In the rows, zero is written as 100.
Each path below is one point turned by a fixed rotation once a step. After each direction that follows a path, write how fast that rotation turns it, in degrees a step (0 if it stays still).
Each turn is a multiple of 5 degrees from 10 to 175, or 0.
Each row of a path follows its step; steps can be skipped.
path 1
step 2: 118,96,101,87,107,89,98,102,105,97,112,132,122,112,115,131,77,91,95,111,108,88,113,107,84,132,88,122,97,100,77,103,96,116,93,107,121,93,88,101,102,96,106,102,118,108,98,99,82
step 8: 120,108,111,103,102,114,62,101,107,91,122,110,109,98,119,129,97,102,102,111,80,79,88,90,105,132,108,110,92,114,117,109,102,94,106,100,107,97,78,107,98,91,101,94,108,98,125,91,107
step 11: 119,74,108,104,96,89,97,110,82,111,107,124,113,100,113,110,90,97,112,119,93,74,95,94,110,118,78,91,107,105,103,101,122,126,106,112,104,102,86,94,132,102,109,105,113,121,84,97,110
step 23: 123,113,91,102,110,101,108,75,91,118,100,102,112,103,82,124,121,92,92,90,85,107,108,109,96,138,101,97,120,89,107,135,101,121,88,100,97,94,88,116,97,88,115,110,100,108,97,112,110
step 25: 118,99,106,121,89,97,85,92,110,109,102,116,97,103,108,117,97,88,104,101,89,78,118,100,101,132,110,123,103,113,98,120,108,98,119,122,87,108,102,107,123,109,121,115,115,127,120,97,101
step 27: 121,116,111,95,97,89,92,97,105,106,98,92,127,110,91,124,84,100,97,118,84,81,118,77,86,107,82,109,99,125,121,101,108,101,104,102,116,104,77,92,108,78,111,87,102,116,106,101,77
step 33: 120,81,133,116,106,108,95,95,117,107,112,121,109,126,106,120,100,82,99,91,93,81,94,105,100,127,87,107,103,119,104,118,89,106,96,98,106,106,110,75,112,80,100,82,104,106,98,87,99
step 35: 126,106,106,102,102,94,86,114,120,104,96,99,108,78,88,109,105,83,101,99,87,76,116,115,104,101,100,105,101,128,103,101,122,131,88,106,100,102,76,77,93,95,105,78,109,83,115,84,101
step 38: 136,113,113,96,96,92,92,119,100,108,91,133,127,109,100,113,96,102,92,111,107,95,110,92,93,123,91,83,108,111,89,97,97,97,101,118,121,77,96,91,100,95,119,95,117,100,99,102,76
Speeds:
98,98,100,102,99,96,95,100,97,100,94,99,100,107,106,104,96,103,97,100,102,98,106,97,101,104,106,100,97,107,94,98,97,94,98,102,100,95,103,109,102,102,96,104,98,94,104,96,99  60
101,96,104,97,100,104,100,106,99,102,97,100,97,102,98,106,100,105,102,99,100,105,98,105,99,99,97,97,109,96,103,92,109,94,102,100,99,93,103,104,103,103,99,96,105,100,104,103,101  175
98,92,99,102,101,102,97,97,99,102,91,98,104,99,97,97,106,104,101,100,98,103,106,100,101,103,106,98,96,90,98,101,100,107,108,96,98,103,101,104,97,96,96,99,103,101,101,102,99  130
100,105,89,98,96,95,101,98,97,106,98,102,103,103,98,103,99,101,97,100,101,100,104,99,100,97,94,103,98,100,102,103,105,96,106,102,99,103,105,104,106,101,102,103,104,106,94,104,92  160
100,100,95,103,103,103,96,107,97,101,94,97,98,103,105,98,100,101,104,107,94,97,98,99,100,99,97,92,97,107,102,99,105,98,102,95,105,105,96,96,98,100,105,103,106,97,101,96,98  135
97,99,97,97,103,110,101,100,87,102,97,100,97,98,97,104,98,97,101,94,99,101,102,97,102,99,100,100,104,102,101,102,95,103,98,109,100,106,100,96,97,105,98,102,101,97,104,105,99  130
path 2
step 2: 112,97,116,136,90,91,84,92,86,99,110,86,91,99,88,87,104,122,101,117,118,86,98,103,94,97,65,95,95,108,102,88,87,103,101,103,105,104,111,68,112,114,95,96,93,98,111,94,86
step 3: 110,116,92,122,123,85,86,99,107,96,86,100,100,115,130,86,99,109,117,109,110,101,106,106,93,94,91,108,96,113,71,97,91,94,110,83,89,102,95,100,115,120,86,92,98,93,109,66,115
step 7: 114,113,99,126,120,102,89,73,87,99,116,111,91,109,113,121,100,107,87,110,94,108,104,101,118,95,106,95,93,83,72,88,100,105,70,76,88,97,90,84,108,102,85,93,95,91,95,111,100
step 8: 94,93,132,119,87,87,81,87,102,93,114,107,94,95,116,117,102,105,114,114,99,119,98,136,115,101,90,121,97,98,88,107,76,91,98,86,113,105,111,102,95,91,79,102,104,91,98,105,95
step 12: 113,74,120,101,104,97,105,108,83,105,106,113,83,88,118,109,93,99,116,72,95,103,107,98,111,104,117,113,89,96,104,94,86,86,109,69,89,108,102,78,102,100,85,99,121,103,124,106,94
step 16: 96,112,101,123,114,73,107,106,83,80,92,115,86,106,131,92,111,92,108,108,106,81,94,107,104,95,107,110,90,106,111,96,85,91,109,109,81,107,103,88,76,97,84,90,117,100,113,78,102
step 17: 96,97,91,105,134,111,96,95,99,113,84,92,100,106,112,82,102,100,104,103,89,100,106,113,123,111,120,106,93,95,134,121,75,83,85,84,94,117,114,96,92,95,108,89,90,99,101,77,98
step 31: 101,83,84,109,111,88,88,87,107,123,103,88,90,76,87,74,96,109,124,88,102,94,96,108,94,100,90,102,91,94,86,96,92,73,102,77,99,108,108,106,136,117,94,86,107,103,96,104,103
step 35: 108,115,119,118,98,84,74,81,95,119,104,112,97,98,113,77,90,101,88,111,104,73,89,99,104,87,110,103,103,77,84,100,94,105,107,101,92,92,103,82,118,119,91,87,113,121,93,91,91
Speeds:
101,101,99,96,106,101,104,98,104,92,100,105,92,102,103,97,100,100,105,97,101,96,104,104,104,102,101,99,99,99,106,102,99,93,98,108,102,97,96,99,100,97,110,101,104,98,99,105,97  10
107,98,95,104,100,104,98,98,91,96,102,97,102,101,97,96,95,105,100,98,99,102,100,94,100,102,112,104,100,101,95,103,98,99,104,100,99,97,101,98,97,103,102,102,101,99,99,110,103  130
105,99,96,96,101,102,101,105,96,95,101,96,94,101,96,103,102,105,98,103,99,93,102,107,104,101,93,101,98,99,99,104,107,105,99,99,95,95,100,95,93,104,94,98,102,98,104,99,100  80
101,93,101,103,96,95,97,99,104,105,108,102,103,100,98,103,103,105,108,103,104,101,105,103,102,108,105,102,100,98,106,98,105,104,103,102,95,100,102,104,102,105,103,96,99,100,99,101,96  110
103,98,101,101,97,92,102,99,104,104,100,97,100,104,92,98,101,99,93,99,97,91,102,98,97,100,101,100,94,102,105,101,93,91,98,106,95,100,104,100,103,102,95,99,99,100,105,100,102  100
97,97,98,100,103,95,106,95,97,95,102,103,103,108,101,99,95,101,96,97,97,106,109,104,104,99,98,98,107,103,102,98,98,102,109,100,99,103,100,99,102,98,92,98,101,96,101,100,101  85
97,109,105,99,106,101,94,97,97,99,100,104,109,98,98,95,103,103,104,105,98,100,100,104,96,96,102,99,99,109,104,104,100,101,101,104,99,98,103,99,99,106,100,100,108,99,102,95,101  55
101,108,91,99,98,98,102,101,104,100,110,104,102,99,106,102,99,97,101,92,101,95,94,101,96,97,102,96,105,98,99,98,100,96,100,98,94,102,98,100,97,107,98,95,102,100,98,99,103  115
path 3
step 0: 105,110,85,93,110,83,104,99,109,94,115,82,90,88,117,121,100,127,100,94,101,78,120,121,87,91,80,93,90,118,102,94,91,113,91,108,97,99,93,111,81,129,115,100,111,107,121,97,108
step 3: 122,106,94,89,104,119,90,90,110,113,98,104,80,93,104,120,119,100,109,105,87,101,113,92,115,72,140,89,91,97,104,98,95,108,101,85,87,98,91,91,87,88,97,130,93,100,92,95,80
step 15: 102,74,85,113,94,103,103,110,103,81,86,112,108,106,81,86,104,75,86,106,82,96,118,102,125,85,98,94,76,99,97,99,115,82,95,111,108,113,98,101,116,96,93,106,79,134,108,89,102
step 17: 121,93,77,101,115,114,102,91,107,92,105,118,92,78,120,97,104,125,116,73,95,110,104,105,88,112,122,112,99,98,92,107,106,116,95,138,90,93,114,84,102,101,109,107,122,96,95,100,96
step 25: 80,106,100,103,104,82,87,85,108,92,98,84,89,98,110,94,84,94,82,91,113,98,85,100,104,121,97,101,88,102,111,84,111,104,99,110,72,102,94,99,78,75,89,72,113,110,110,127,81
step 26: 110,93,75,94,78,117,99,85,99,88,117,96,103,114,102,105,100,99,111,83,100,94,92,139,110,95,98,77,112,100,105,81,102,96,108,102,87,87,112,89,109,122,99,123,107,107,121,88,82
step 27: 104,95,129,104,95,115,87,113,108,130,122,92,109,95,94,113,81,108,104,116,91,102,103,100,91,119,79,97,83,89,100,104,118,107,113,95,109,106,103,109,127,102,134,102,98,116,104,92,107
step 30: 90,117,104,90,90,81,112,85,103,112,99,73,104,98,101,100,92,79,101,83,101,90,100,103,66,94,133,105,80,102,88,92,89,107,93,107,96,103,91,120,95,74,112,89,126,102,92,97,103
step 38: 104,119,85,119,109,102,97,105,86,116,108,81,93,105,89,99,105,69,106,83,98,109,111,79,122,106,100,106,96,94,84,103,109,104,110,80,87,84,117,89,114,87,99,110,96,111,131,115,117
Speeds:
107,98,102,102,108,102,95,91,97,100,102,104,101,101,97,100,100,97,95,103,96,112,100,101,104,106,99,99,95,97,100,103,103,103,98,101,106,102,104,103,100,96,100,99,96,103,102,99,100  155
95,97,101,104,95,105,103,96,102,100,101,96,104,100,98,104,100,95,99,103,109,100,91,95,97,105,99,103,98,102,96,105,102,100,105,101,106,103,91,103,100,95,101,98,103,99,96,99,102  125
95,101,99,102,98,102,102,95,103,102,99,99,98,101,101,102,94,98,101,104,104,98,111,96,105,96,101,101,103,94,101,93,94,100,96,104,106,102,103,103,95,92,96,98,97,96,98,99,95  70
108,96,102,106,100,100,99,99,103,102,104,97,97,100,98,101,96,96,99,102,99,99,98,94,103,97,95,97,99,94,105,99,97,94,107,100,91,93,97,101,107,100,96,103,97,102,97,96,97  60
104,104,97,99,106,100,103,102,102,104,101,93,96,101,98,102,104,99,101,92,102,103,91,101,97,98,97,97,98,96,101,93,99,98,97,105,101,106,100,102,98,104,94,91,99,96,99,98,105  60
103,99,97,97,97,93,98,100,96,103,105,96,105,102,106,106,107,98,96,100,103,105,104,102,104,103,102,98,108,100,99,96,102,99,99,101,97,101,90,100,93,101,103,106,98,101,97,95,99  110
96,101,100,104,99,101,101,99,100,101,101,98,98,100,101,103,96,102,100,105,89,103,100,104,95,102,98,99,103,106,93,94,101,96,111,101,101,97,100,96,94,100,98,97,93,98,106,100,101  55
path 4
step 3: 104,95,98,68,117,93,104,109,98,105,82,125,90,82,96,107,87,99,116,95,93,98,92,111,97,91,107,85,81,111,114,94,87,115,98,98,110,109,102,64,109,101,98,95,103,100,96,85,89
step 4: 100,97,105,94,101,94,106,116,99,99,97,104,104,109,100,72,125,92,102,63,99,93,96,115,101,79,110,98,102,95,112,70,80,101,116,110,115,89,95,118,105,96,103,106,96,93,104,106,107
step 12: 94,89,101,81,97,100,93,104,106,115,127,95,83,102,117,105,108,94,107,104,93,98,80,108,95,100,100,90,97,132,98,115,83,95,107,122,82,86,86,103,117,104,113,88,100,84,112,113,103
step 15: 114,133,98,104,101,112,114,95,117,93,101,130,100,114,78,93,127,102,106,101,100,101,103,103,92,116,119,92,99,99,97,81,91,127,92,102,98,112,102,100,105,104,98,86,86,103,98,107,94
step 16: 95,91,111,101,122,105,113,98,110,90,101,91,105,95,86,79,101,117,99,114,119,107,96,84,109,86,108,104,74,109,101,93,76,93,115,93,109,117,94,115,93,99,83,90,112,84,85,96,100
step 18: 98,84,101,121,91,106,80,86,95,82,96,87,99,119,84,117,96,113,94,99,83,93,77,97,113,104,98,108,120,97,81,110,109,101,102,103,95,83,92,117,111,112,97,114,89,94,89,84,91
step 26: 113,99,112,95,93,105,85,77,94,101,84,129,83,100,83,89,92,98,98,88,89,89,81,106,96,107,119,109,104,106,98,108,103,85,79,84,111,98,90,93,89,84,91,93,101,118,108,100,79
step 29: 99,103,111,90,89,95,95,117,82,89,112,76,81,112,96,106,93,89,107,102,100,95,82,85,116,94,89,86,87,97,97,78,99,95,94,82,94,100,107,136,99,99,109,106,80,104,97,96,116
step 32: 108,117,109,94,130,108,70,83,99,99,107,102,100,114,108,88,119,109,110,100,110,111,118,92,112,104,108,95,91,118,103,104,102,93,108,104,116,100,92,92,88,117,89,108,121,93,115,103,115
Speeds:
108,104,95,103,106,106,104,99,98,103,100,97,97,97,98,97,104,103,97,98,97,97,98,101,105,97,99,96,103,104,100,98,104,95,99,97,99,101,95,105,110,104,100,98,98,106,107,97,101  130
102,98,96,99,102,106,100,103,100,94,97,101,106,101,100,102,101,97,98,100,101,103,103,90,105,105,106,99,105,99,92,100,100,103,100,101,96,100,99,90,97,107,101,98,99,103,104,100,102  85
99,95,96,99,97,105,100,101,101,107,101,104,97,108,108,99,97,99,102,100,97,97,102,98,109,106,101,100,101,97,102,107,105,95,101,102,98,101,103,107,101,104,101,98,103,97,97,99,94  60
100,101,99,96,104,97,95,103,97,98,108,93,98,102,108,104,105,97,95,100,99,104,100,105,96,106,99,101,98,103,104,100,106,100,99,100,100,104,99,94,104,104,106,106,107,101,99,96,102  35
104,103,101,105,105,90,99,96,96,102,100,98,110,104,100,98,102,103,101,96,100,100,100,101,102,100,100,96,99,93,92,95,103,98,107,103,101,97,98,104,99,106,99,101,105,97,94,99,101  155
97,97,97,99,102,103,103,107,102,105,102,92,104,106,103,101,101,100,102,102,97,101,99,100,98,100,99,108,97,100,95,88,97,97,99,99,103,99,98,101,101,97,98,96,93,98,99,93,98  60
path 5
step 2: 112,118,91,113,90,97,86,95,94,86,83,103,100,93,102,113,113,104,97,100,103,107,103,121,90,100,88,69,94,93,101,89,102,86,105,123,120,99,106,108,99,105,87,103,113,111,100,107,109
step 3: 94,102,93,115,83,99,111,96,87,110,84,95,98,104,111,104,99,103,105,90,114,119,84,96,97,109,80,84,87,102,102,96,88,95,96,87,98,97,104,113,97,116,110,114,74,101,98,115,123
step 4: 87,105,101,86,85,93,75,100,121,108,78,106,99,99,89,104,117,109,91,90,110,101,113,95,104,115,100,109,86,103,95,100,111,103,99,93,87,106,106,101,97,107,104,112,87,85,107,127,98
step 6: 107,118,114,113,93,95,106,115,95,101,101,77,96,109,109,112,89,98,82,109,99,107,111,100,89,105,96,73,114,94,98,91,102,97,99,93,97,103,106,90,89,92,104,86,110,93,92,133,99
step 9: 105,119,104,96,96,93,104,108,89,99,92,104,112,102,95,103,113,118,108,114,99,72,111,102,122,90,101,99,103,81,98,98,100,125,79,100,101,115,94,92,87,105,95,109,102,90,99,116,87
step 15: 119,91,92,107,85,103,99,85,81,103,84,123,88,98,97,81,106,96,95,97,104,111,102,113,107,90,106,90,80,101,85,124,110,88,106,96,92,98,116,103,111,94,98,86,92,111,95,104,88
step 23: 88,86,124,108,89,96,99,94,103,117,98,104,105,90,91,87,101,115,85,126,106,102,98,89,120,102,119,89,99,91,97,102,112,104,89,101,107,86,101,98,93,105,114,98,113,97,91,120,83
step 25: 119,107,116,112,92,106,119,101,95,108,86,112,106,114,121,106,116,90,111,107,106,131,104,108,107,106,90,96,95,100,101,78,96,117,96,108,112,110,96,106,109,104,95,88,108,93,102,102,93
step 32: 118,96,76,105,90,96,102,92,106,79,80,103,89,95,103,111,97,107,119,98,108,89,119,113,101,92,86,84,119,95,77,106,101,107,86,88,99,98,103,103,83,93,96,93,96,95,95,101,93
Speeds:
96,101,102,103,97,97,99,103,101,104,96,101,101,105,99,103,109,104,88,106,100,102,102,100,99,102,95,99,103,105,103,98,104,98,98,94,105,97,98,98,105,103,105,104,104,98,99,97,107  20
99,101,103,103,108,96,105,101,101,100,104,101,103,97,108,94,103,96,97,103,94,104,99,99,105,100,103,99,103,98,98,105,101,105,99,100,101,102,97,96,97,103,100,104,101,91,108,101,98  25
107,99,99,92,101,102,101,97,95,98,100,98,103,99,97,97,99,107,96,104,105,104,103,102,101,99,102,106,99,96,105,99,99,103,107,99,100,102,109,105,103,104,103,99,106,92,103,103,102  135
91,105,100,101,105,102,96,100,96,107,101,103,95,96,100,95,93,101,98,97,98,98,104,103,102,95,100,98,97,104,104,98,93,103,99,94,107,101,101,107,97,101,98,95,99,98,100,97,103  155
104,96,100,103,99,94,100,90,107,96,99,101,103,98,102,98,96,98,103,102,102,97,100,94,106,101,94,100,101,102,105,98,93,107,99,96,103,95,95,102,104,103,100,101,105,105,100,103,100  160
path 6
step 0: 89,87,99,99,84,106,104,97,76,85,122,102,118,101,95,103,93,95,106,113,100,113,84,114,116,90,112,86,120,111,105,132,99,81,111,108,90,82,97,92,89,82,102,107,122,107,113,80,98
step 1: 100,92,89,89,85,88,107,85,87,106,97,98,110,100,83,106,96,104,82,102,102,92,80,77,81,92,99,111,109,76,91,107,95,114,91,79,74,81,107,100,85,83,89,91,90,78,94,121,96
step 6: 99,103,107,92,92,122,74,85,85,97,124,96,104,72,94,107,84,105,99,89,102,100,92,74,112,114,83,105,109,114,95,86,87,83,105,76,84,86,88,102,92,110,108,118,96,88,111,103,95
step 8: 79,105,123,93,114,105,118,114,98,89,103,90,112,102,75,118,110,103,84,112,101,92,108,107,110,102,84,110,108,97,116,86,107,64,92,70,95,102,99,94,90,102,100,113,86,111,96,80,99
step 9: 119,79,98,84,101,120,114,96,94,82,92,103,95,103,102,123,100,91,98,102,108,87,100,100,101,116,89,107,133,124,75,98,101,103,95,98,111,68,87,91,117,94,103,113,113,84,93,104,94
step 28: 118,98,99,89,77,108,111,99,89,106,109,98,102,89,75,105,94,96,90,107,104,101,78,99,91,71,85,107,109,98,68,108,123,116,107,96,93,89,133,100,92,83,84,103,98,90,99,113,95
step 29: 78,100,96,95,92,109,79,89,94,97,120,95,92,71,97,127,91,93,71,96,115,96,88,110,105,98,124,93,103,96,128,104,87,103,117,98,89,92,101,100,95,97,110,116,84,88,120,102,104
step 33: 111,90,96,92,84,105,91,83,72,112,103,103,116,72,89,116,94,115,118,93,88,96,89,81,96,108,89,108,88,87,109,105,83,94,87,77,89,88,100,110,91,97,105,108,93,107,119,131,97
step 37: 94,84,103,94,128,118,123,102,97,105,90,106,114,82,94,125,107,94,94,107,106,85,95,85,101,96,104,98,85,83,87,107,105,101,82,100,74,89,98,93,92,124,73,127,95,101,93,106,103
Speeds:
93,98,103,102,105,102,95,106,102,93,98,99,102,101,99,101,101,101,98,106,105,99,100,100,102,93,105,100,98,100,105,101,97,104,102,108,97,98,101,100,96,107,99,103,99,108,103,92,103  135
101,106,100,94,97,99,103,100,100,95,97,97,110,99,98,93,99,108,104,102,105,94,93,97,98,97,96,102,99,101,100,95,104,100,102,96,103,103,103,101,96,99,108,100,100,100,103,100,104  145
103,102,103,99,105,101,102,99,102,101,103,104,105,101,103,101,97,99,93,95,100,102,100,97,100,97,97,98,94,105,95,105,94,97,109,104,99,105,106,95,104,100,103,105,93,100,97,104,105  45
95,103,105,97,102,106,101,101,100,105,104,101,103,101,96,95,106,102,99,96,91,106,98,107,104,95,96,104,104,97,105,98,101,100,100,104,101,100,99,97,100,96,96,101,101,99,109,103,104  140
92,97,106,104,99,95,96,95,99,105,99,103,103,96,99,101,103,102,103,99,106,103,90,102,102,102,99,105,103,98,102,101,100,102,101,96,100,104,98,99,109,102,102,104,97,103,92,99,96  170
102,102,100,106,105,107,105,94,109,100,103,104,105,99,100,104,97,94,104,104,107,102,105,102,98,98,92,105,101,102,100,97,98,100,95,98,102,101,93,101,99,103,98,100,100,99,101,98,102  25
102,100,92,96,102,100,102,100,105,97,105,108,102,104,108,101,104,101,103,103,105,100,94,105,105,105,103,93,107,102,106,99,100,103,100,104,101,97,105,96,100,100,101,98,102,99,98,105,100  160
path 7
step 8: 106,111,98,111,80,109,97,106,89,85,108,98,111,81,98,84,107,117,114,97,127,99,100,106,106,94,92,95,114,96,90,119,91,126,78,94,107,107,104,106,88,125,120,103,76,86,114,88,112
step 11: 91,89,85,118,98,92,83,109,106,96,101,90,100,90,82,91,99,115,102,98,100,83,98,89,115,94,90,96,90,107,102,99,137,104,79,112,115,111,113,115,116,120,91,110,118,103,83,79,113
step 18: 74,134,78,119,83,105,98,114,103,83,109,93,107,93,92,93,97,100,116,130,105,97,78,100,106,82,76,94,112,95,86,102,114,99,112,107,106,99,89,104,91,110,108,90,102,90,99,104,109
step 19: 99,93,98,119,84,120,82,106,102,75,110,111,117,93,97,100,88,88,107,87,81,91,102,96,95,84,86,98,103,100,112,85,116,93,105,97,111,93,118,88,99,96,128,101,104,98,122,68,114
step 27: 90,96,97,105,99,113,94,99,93,96,114,115,119,92,93,82,108,117,113,129,92,108,96,107,91,90,58,117,100,87,104,106,114,109,99,104,82,121,94,96,109,107,107,90,106,88,107,103,124
step 28: 65,108,101,111,93,95,91,104,102,89,92,97,111,95,99,109,92,119,96,93,84,97,97,94,107,88,83,102,94,94,102,87,126,102,109,102,111,82,119,87,110,121,115,97,109,87,74,74,111
step 29: 97,86,105,119,88,101,96,105,120,90,105,104,100,72,80,98,92,106,124,92,94,91,97,86,106,78,89,97,74,75,96,108,116,98,85,101,98,116,116,116,97,101,100,113,118,119,104,94,107
step 31: 101,82,93,106,75,88,70,91,93,95,109,98,97,80,84,128,83,104,87,79,91,109,105,99,84,115,84,104,94,81,109,109,99,95,98,77,106,103,103,109,77,115,110,102,93,94,104,104,92
step 35: 80,120,114,107,72,115,96,87,90,79,86,102,96,84,107,97,117,105,111,112,114,94,104,93,103,78,88,112,126,96,74,91,97,102,100,90,103,99,89,112,84,104,104,99,87,84,103,85,111
Speeds:
102,101,103,102,97,99,101,94,102,102,99,99,98,97,96,103,103,100,105,90,96,99,100,103,109,105,101,106,101,98,107,100,101,103,96,96,104,93,102,97,95,96,96,99,97,99,98,91,104  120
96,88,99,95,100,100,99,96,94,108,100,95,100,109,98,100,102,103,98,102,96,101,99,107,101,102,100,100,102,102,103,103,103,104,99,98,98,106,95,97,101,102,103,103,105,99,96,99,105  65
106,106,101,97,99,94,101,100,103,99,105,96,94,95,103,102,99,101,102,102,98,102,104,101,98,103,101,90,104,101,107,101,98,107,98,100,95,105,98,100,97,101,108,96,101,102,96,98,95  45
106,97,104,98,104,106,98,103,98,99,102,96,103,97,109,100,98,100,107,95,104,97,102,102,96,103,100,99,97,98,103,104,103,96,102,99,97,95,92,99,102,107,100,98,101,105,104,99,108  170
95,103,97,101,103,107,98,102,102,102,105,98,102,97,99,104,102,103,100,98,98,99,95,104,101,100,97,105,96,107,100,98,107,99,104,95,95,100,100,90,101,97,106,94,96,102,102,103,92  80
100,98,95,96,101,100,93,97,95,103,105,104,103,95,97,104,107,100,107,105,99,100,108,97,98,100,102,99,101,97,97,104,100,95,101,102,95,101,101,100,100,96,99,107,96,101,102,92,96  175
93,103,98,101,101,99,96,102,101,101,97,100,90,102,101,96,99,106,104,96,100,91,99,94,98,96,107,102,103,99,103,105,97,95,95,92,94,103,101,100,99,100,99,101,101,100,99,104,102  125
98,99,101,102,104,100,104,101,101,106,97,104,106,93,100,107,97,107,96,101,98,98,101,90,104,102,97,104,96,97,106,103,97,106,99,105,94,99,98,101,106,101,100,99,103,99,97,101,100  25
